In the data rows, 128 means zero.
Here are some numbered points:
128 192 155 162 155 157 156 147 128 132 141 133 128 188 153 128 0
142 162 176 164 169 131 158 159 154 132 188 170 128 128 173 146 1
135 137 132 158 128 155 128 139 144 128 128 172 128 163 178 161 2
128 138 128 128 128 154 149 128 131 195 128 132 195 170 128 133 3
151 128 167 128 128 131 137 128 158 128 166 128 169 128 151 132 4
128 157 187 128 128 134 214 128 128 155 162 170 177 150 128 128 5
145 136 128 128 141 161 148 128 145 181 129 135 170 187 130 135 6
149 133 128 160 163 128 128 196 167 178 128 128 166 130 135 164 7
250 135 128 128 164 128 148 136 128 144 186 134 157 136 153 144 8
147 231 128 139 132 218 154 166 128 191 128 134 128 185 205 143 9
135 141 155 128 128 162 168 128 169 164 128 155 197 190 128 128 10
190 138 161 128 159 128 161 128 128 174 143 128 175 174 128 128 11
145 136 128 128 130 152 128 128 128 143 131 128 153 186 133 128 12
139 128 138 195 133 130 128 165 157 128 145 140 128 132 170 133 13
135 139 140 128 154 146 180 128 128 182 160 138 159 208 130 128 14
128 129 209 167 137 133 134 216 200 138 192 134 147 128 162 185 15
135 165 148 189 129 158 128 158 146 154 128 128 140 139 145 152 16
153 205 170 186 175 150 157 180 128 165 153 128 129 210 166 128 17
New points follow, each followed by the number of its nearest point above.
161 128 160 128 184 128 128 145 137 150 163 128 154 130 128 165 4
170 128 128 128 128 165 136 128 169 238 128 128 216 158 128 142 3
162 128 151 146 207 128 128 206 162 128 158 128 142 159 128 171 7
139 135 130 135 128 151 128 128 165 140 128 185 133 129 130 167 2
128 159 128 128 128 192 147 128 158 128 128 172 136 128 134 182 2
128 128 128 128 128 166 132 128 164 189 128 129 204 170 128 147 3
135 130 128 128 128 157 131 155 155 163 128 164 128 137 143 193 2
129 143 132 150 153 143 143 133 128 211 139 128 164 150 157 138 3
224 128 179 128 128 159 128 133 217 128 156 128 190 133 141 228 4
128 175 160 238 129 136 159 143 160 128 161 222 128 128 188 141 1
148 128 153 159 195 128 143 205 136 128 186 139 128 134 146 168 1
190 128 133 128 162 128 167 128 132 152 188 128 154 128 128 128 8
128 129 169 176 152 128 136 153 169 134 166 195 128 132 160 177 1
215 128 223 147 148 128 128 149 176 128 199 128 185 160 128 139 4
166 157 148 136 210 128 144 209 128 128 208 147 128 128 183 153 1
138 186 140 128 130 211 137 128 128 128 138 173 128 160 147 129 0
